Each row is a point on a hilly landscape, with its height.
z591 (h) 79: [121  93 117 126 113  99  98 143]
z586 (h) 95: [103 144 130 188 166 145 190  96]
z903 (h) 89: [126 102 101 144 112 104  73 150]
z513 (h) 95: [130 127 138  70  82 129  93 164]
z35 (h) 86: [ 92  94 131 182 135 108 160  74]
z565 (h) 17: [117 128 174 134 139 143 171 115]
z146 (h) 88: [133  99 121  97  91 103  88 161]
z455 (h) 99: [162 188 102  69 117 161 113 166]
z8 (h) 96: [113 157 115 185 175 145 173  84]
z934 (h) 76: [ 98 110 153 157 137 121 177  94]
z654 (h) 98: [168 176 108  69 128 169 126 157]
z987 (h) 95: [132 129 138  66  81 127  90 161]
z858 (h) 86: [107 125 167 125 136 139 201 115]
z109 (h) 91: [124 160 121 181 175 147 159  93]
z644 (h) 88: [139 104  95 119 108  96  74 164]
z543 (h) 93: [141 146 121  68  92 131  93 159]
z51 (h) 66: [125 124 177 114 132 152 175 117]
z275 (h) 89: [147 129  72 155 124 124  76 131]
z581 (h) 84: [132 124 145  83 101 124 103 168]
z428 (h) 87: [152 158 135 156 167 176 145 104]
z783 (h) 82: [ 89 103 153 188 145 123 179  91]
z566 (h) 93: [152 155  90 160 148 138  93 109]
z461 (h) 65: [153 166 122  76 129 152 117 157]
z215 (h) 85: [155 160 100 130 145 133  99 140]
z86 (h) 11: [105 124 170 151 140 137 184 108]
z896 (h) 92: [147 138  76 165 133 136  81 115]
z714 (h) 82: [157 162 137 143 166 161 127 111]
z104 (h) 87: [159 177 100 100 142 140 101 156]
z472 (h) 0: [105 128 170 158 140 135 180 103]
z787 (h) 75: [159 165 127  81 147 155 122 152]
z652 (h) 80: [108  95 134 158 130 106 131 102]
z22 (h) 62: [ 96 113 156 167 141 120 177  93]
z2 (h) 59: [150 161 130  69 115 156 119 166]
z610 (h) 83: [129  92 111 116 102  94  84 157]
z727 (h) 85: [161 159 137 135 161 171 141 108]
z28 (h) 92: [136 118 127  75  83 124  88 161]
z58 (h) 46: [104 125 170 151 132 148 195 100]
z31 (h) 88: [132 130 143  77  94 127  99 171]
z441 (h) 90: [137 105 120  82  85 108  84 157]
z336 (h) 87: [146 158 136 160 162 170 158 101]
z63 (h) 87: [137 161 129 167 174 158 140  94]
z155 (h) 86: [159 183 101  85 133 145 106 162]
z658 (h) 41: [122 126 172 110 143 136 164 127]
z200 (h) 83: [168 163 125  68 142 167 132 150]
z500 (h) 49: [105 134 162 172 148 135 178  98]
z964 (h) 88: [103  95 118 174 120 107 110  89]
z232 (h) 94: [ 92  82 125 182 129 101 154  71]
z885 (h) 90: [ 92 129 150 187 155 137 187  97]
z50 (h) 93: [177 165 123  75 145 172 136 143]
z626 (h) 96: [ 90  82 127 181 138 101 157  68]
z785 (h) 99: [156 147  67 139 131 120  81 147]
z66 (h) 96: [107 145 129 185 169 142 187  97]
z515 (h) 71: [147 145 148 103 148 145 121 145]
z386 (h) 94: [155 123  73 117 120  97  73 155]
z793 (h) 51: [149 161 110  85 113 135 100 164]
z194 (h) 87: [136 117 131  78  90 120  93 162]
z99 (h) 68: [119 115 154 145 139 119 130 113]
z874 (h) 81: [142 116 105 107 107 100  82 161]
z941 (h) 78: [142 144 123 102 127 125  97 162]
z426 (h) 94: [138 131 124  67  88 125  89 159]
z791 (h) 85: [108 142 139 180 161 141 175  93]
z642 (h) 90: [106 129 157 166 140 159 200 101]
z562 (h) 96: [132 126 137  69  85 128  95 163]
z847 (h) 99: [141 103 101 116 109  87  73 161]
z266 (h) 13: [105 126 167 160 145 134 176  99]
z48 (h) 61: [ 97  94 141 175 138 107 159  84]
z849 (h) 77: [115 146 144 172 157 147 174  98]
z772 (h) 89: [157 165  90 122 138 129  90 149]
z362 (h) 92: [ 96  79 125 177 135 105 159  77]
z249 (h) 94: [138 115 118  71  79 119  86 154]
z514 (h) 73: [138 157 138  73  99 141 106 167]
z148 (h) 90: [160 182 104  78 130 154 112 159]
z843 (h) 91: [ 93  89 113 169 119  90 143  87]
z827 (h) 84: [127 133 128 170 162 139 128  89]
z622 (h) 43: [131  97 111 109  99  98  79 156]
z450 (h) 42: [ 93  97 142 182 138 111 167  78]
z483 (h) 94: [159 189  98  77 125 148 102 164]
z865 (h) 91: [124  96 111 123 109  96  69 162]
z983 (h) 79: [156 122 175  85 140 160 151 138]
z235 (h) 91: [106 118 158 124 139 120 186 119]
z212 (h) 77: [132 130 143  91 111 123 103 167]
z531 (h) 87: [147 107 102 108 103  95  75 160]
z898 (h) 82: [155 131  92  96 108 119  88 159]
z188 (h) 69: [ 91 111 156 181 145 123 181  95]
z692 (h) 45: [145 145 152  76 120 149 120 163]
z220 (h) 95: [106 150 123 187 171 141 184  92]
z893 (h) 63: [136 103 121 109  98 102  82 159]
z528 (h) 88: [124 146 138 165 156 165 183  95]
z534 (h) 91: [135 129 131  70  82 124  88 161]
z295 (h) 89: [134 141 140  68  90 134  98 169]
z72 (h) 68: [ 97 124 170 153 132 149 199 103]
z655 (h) 99: [150 167  90 147 136 129  90 140]
z766 (h) 76: [120 114 153 109 134 120 135 141]
z116 (h) 86: [105  91 122 157 121  93 135 100]
z504 (h) 92: [155 125  64 125 127 109  76 152]
z637 (h) 88: [140 152 140 159 157 173 171  99]
z670 (h) 94: [102  96 143 145 137 113 175 103]
z460 (h) 90: [ 91  86 121 179 133  95 143  75]
z490 (h) 85: [ 98 109 136 175 144 116 158  81]
z929 (h) 95: [102  90 140 167 137 112 176  91]
z875 (h) 73: [131 100 111 118 105  93  73 163]
z62 (h) 88: [160 175 113  91 146 151 114 150]
z285 (h) 78: [132 101 108 116 107  96  76 160]
z924 (h) 15: [107 128 167 157 138 145 182 101]
z868 (h) 72: [121 108 147 130 130 113 125 125]
z982 (h) 88: [123 101 110 140 111 100  79 148]
z105 (h) 90: [149 114 104  84  89 107  81 155]
z346 (h) 84: [139 115 123  87  88 113  87 166]
z840 (h) 95: [ 92  77 128 182 134 105 157  69]
z938 (h) 88: [101  90 130 147 130 101 160 101]
Follow the land downhill from each row below. Which row is at the bottom of its valley?
z2 -> z692
z941 -> z793
z766 -> z472
z840 -> z450
z783 -> z450
z50 -> z692
z983 -> z472
z200 -> z692
z827 -> z472
